One turn moves each row of this set onto another row. After a few examples, where does it send each row asked below?
bom: 12.8  18.3  -6.1  -19.5  -2.5  0.1  -17.8  -4.1  -6.8  -16.6  3.4  -16.8  7.3  -1.1  9.9  13.1  -11.6  9.4  -3.0  -19.6  -9.9  -24.3  -3.3  -26.2  29.4  12.2  7.3  -12.5  3.3  -10.1  14.4  -17.8  1.8  -12.5  16.2  0.5  14.8  -18.8  16.6  -5.0  49.7  -10.1  -19.8  8.2  -6.2  -24.0  2.4  -19.2  -11.3  -19.5  15.3  1.9  6.5  -8.2  -13.2
siv: -29.0  9.0  -22.7  -2.6  25.4  16.9  -5.2  -6.9  -1.6  -9.2  -11.0  18.6  1.2  2.4  -17.4  -2.7  -3.2  0.4  -7.7  11.3  -16.8  3.4  3.1  -12.8  -3.4  -4.5  -5.1  -16.9  3.9  19.3  13.7  20.4  19.8  7.7  -15.7  -3.0  8.8  -20.3  -7.5  21.6  -2.2  -4.8  12.9  36.0  -10.6  -16.4  -12.6  -8.0  16.5  -12.3  -9.8  11.4  -15.1  -2.5  -0.7
rofe: -11.8  16.8  7.7  13.2  -6.7  -12.1  14.1  -26.6  -5.5  -1.4  -4.1  20.7  -9.3  -6.0  10.6  -16.7  8.8  -10.0  5.9  -2.8  4.8  -12.9  19.2  -17.2  0.3  -1.0  -5.4  10.2  26.0  -19.8  -7.7  4.4  15.7  4.3  -38.4  -6.4  17.6  9.3  -20.7  -6.8  -5.6  -5.5  -1.3  7.2  10.9  -16.3  -21.3  7.0  -19.3  26.3  5.0  13.7  15.0  17.6  16.3
beri: -10.3  22.0  1.9  11.8  -10.1  -13.4  10.8  -23.7  -5.3  -1.8  1.9  18.8  3.0  -8.8  -2.6  -9.5  2.2  -17.6  10.5  -2.2  3.6  -5.3  11.0  -25.0  -9.6  7.5  0.8  21.3  22.4  -12.1  -3.1  3.7  14.0  6.4  -29.8  -14.7  30.7  11.7  -21.3  -11.8  -4.9  0.8  -3.5  5.3  15.8  -2.4  -19.6  -3.5  -6.5  17.9  -22.1  18.6  25.6  13.0  10.9
pom: -15.8  -8.8  11.7  33.6  -2.9  24.5  12.9  1.8  8.0  -7.0  -27.8  -10.2  28.1  -0.4  -4.8  0.3  -7.6  3.1  9.4  13.2  12.0  -26.5  -25.7  12.7  4.4  9.8  16.0  -18.3  -20.8  -4.8  -23.5  -2.2  -7.3  -10.9  -14.3  -17.5  4.3  25.5  23.1  -6.8  -18.4  -22.0  5.4  -2.6  9.4  -11.6  9.7  -15.0  -20.1  0.9  7.0  -1.7  -14.3  2.0  -14.3
gud: 16.1  5.2  -1.8  -16.7  -6.6  -4.1  -20.5  -13.9  -1.5  -15.9  -11.4  -13.7  9.6  -5.9  10.2  8.6  -8.2  6.1  0.7  -13.3  -16.7  -31.9  1.5  -34.5  20.8  16.2  4.6  -13.0  2.7  -19.8  18.4  -16.3  11.7  1.3  13.9  -3.4  12.7  -22.3  4.5  3.5  42.5  -6.8  -30.4  1.1  -25.6  -27.1  3.9  -24.2  0.5  -19.9  12.2  -5.6  10.1  2.8  -4.0
Pepag: -3.1  -20.1  13.1  25.4  -2.6  26.7  -0.3  -2.9  16.3  -9.2  -29.2  -8.7  3.5  -5.6  -1.4  -1.3  -7.9  21.8  -2.1  7.4  11.1  -21.1  -34.5  17.8  -11.0  15.6  6.1  -16.1  -23.3  -5.9  -24.6  2.6  -20.0  -14.3  -0.3  -16.2  -1.6  20.6  16.9  -19.8  -21.2  -16.4  9.6  0.0  5.3  -13.4  -1.0  -12.3  -11.2  4.8  4.9  0.0  -12.1  -7.5  -13.8
kitop: -7.8  6.7  4.7  19.3  3.7  -12.6  8.4  -33.1  -7.2  7.1  -7.9  8.5  -9.3  -1.3  11.8  -15.7  0.7  -8.3  2.5  -5.5  3.9  -6.8  14.1  -20.7  -15.4  6.7  -10.2  14.8  29.4  -9.2  -1.9  5.2  12.2  6.6  -23.8  -19.0  26.0  -0.3  -24.2  -14.1  -22.2  6.4  -14.2  -0.4  0.8  -14.3  -17.0  -9.3  5.7  17.2  -15.2  5.4  21.2  16.6  10.7
ras: -15.3  6.8  -12.0  -2.5  18.9  29.4  2.7  5.4  5.0  -4.4  -8.4  3.5  -4.5  8.4  -16.6  19.6  0.4  6.7  -16.5  5.3  -8.0  0.8  -20.9  7.2  -11.3  16.0  -1.0  -16.0  -0.1  3.5  5.0  13.5  -1.3  6.1  -5.4  -0.9  -3.9  1.7  4.5  9.3  -20.0  -16.8  7.2  42.4  -22.8  -8.3  -5.7  -11.9  26.6  -16.4  -27.1  4.5  -14.7  3.4  0.7
Gutot: -2.4  -11.6  11.0  23.2  -12.1  20.8  12.8  -0.5  20.8  -5.4  -25.8  0.8  8.0  -3.9  6.1  1.1  -5.8  21.6  8.0  9.2  15.9  -28.7  -24.5  9.4  1.8  12.2  5.9  -9.6  -18.2  -17.3  -19.8  -2.7  -9.0  -17.1  -12.3  -9.1  -8.3  30.5  14.8  -16.6  -24.5  -29.8  4.8  4.1  2.1  -14.7  17.4  -0.4  -23.2  0.8  18.3  -5.1  -7.4  1.6  -11.2
Gugu: -19.8  20.2  -2.0  17.7  3.8  -11.7  11.2  -25.9  -8.4  -0.6  -9.7  15.2  -22.9  -6.7  1.3  -13.9  -3.4  -8.5  -4.6  3.4  3.2  -4.2  20.0  -21.3  -0.5  7.3  -9.9  12.2  29.0  -9.7  -12.1  8.3  12.6  7.7  -26.2  -12.7  24.4  -5.9  -17.2  -11.1  -15.7  9.8  -16.2  7.8  2.0  -10.6  -25.1  -1.8  -12.9  24.9  -8.2  19.3  17.4  13.8  6.7
Vog: 16.6  21.4  -1.0  -23.7  -18.4  -4.9  -12.6  -4.3  6.4  -11.3  2.1  -3.1  9.5  -4.3  11.1  11.9  -6.1  16.5  3.4  -9.9  -7.5  -33.6  -2.0  -28.4  31.2  5.4  6.1  -16.9  2.5  -20.2  22.5  -14.3  6.6  -17.6  -5.9  10.8  8.1  -0.5  19.2  -12.2  50.2  -11.8  -19.0  8.4  -13.0  -26.5  7.4  -13.2  -15.3  -6.9  16.5  1.5  14.4  5.8  -6.1
dop: -3.7  -23.9  17.6  37.6  3.0  23.3  1.0  -10.0  9.8  -3.9  -36.1  -19.2  12.0  -9.7  8.0  -5.5  -15.8  18.6  3.7  15.1  4.0  -31.9  -31.0  18.9  -3.9  16.2  -2.7  -21.5  -15.4  -7.3  -15.9  -3.7  -6.8  -10.1  -2.6  -16.2  5.4  16.2  11.2  -13.4  -18.1  -22.8  -1.5  -1.2  5.4  -20.9  12.1  -25.3  -4.6  -5.3  3.8  -11.0  -16.2  0.6  -14.4
gobu: 14.3  16.5  -5.0  -21.1  -16.0  -1.9  -14.7  -11.2  4.6  -23.2  -4.4  -0.8  12.4  1.8  -4.5  8.9  -8.4  2.1  6.0  -9.6  -11.4  -32.1  -11.0  -34.3  35.6  21.5  18.2  -11.2  -4.6  -19.6  14.6  0.1  7.1  -10.1  7.7  -6.1  12.0  -5.8  24.5  0.7  48.7  -7.2  -23.7  4.7  -19.7  -24.2  8.4  -12.8  -12.3  -17.8  2.6  -0.6  10.4  4.1  -3.6
Diboz: 0.1  21.0  -10.9  -12.1  30.5  23.1  -7.0  6.5  -0.4  -9.0  -8.4  -5.6  12.1  15.2  -20.4  11.7  -9.9  10.5  -8.8  -0.2  -13.9  0.5  -12.3  -17.3  -4.6  -0.3  -15.3  -21.7  3.8  22.6  24.9  8.1  6.6  -7.1  -5.4  5.1  -5.0  -7.0  6.4  7.0  11.1  -15.6  9.0  32.4  -8.3  -12.1  -9.8  -31.0  10.5  -26.4  -21.1  13.6  -13.8  2.5  9.7

bom turns into -> Gugu
Diboz turns into -> siv
kitop turns into -> dop
Now find these:
Gutot turns into -> Vog
gobu turns into -> beri

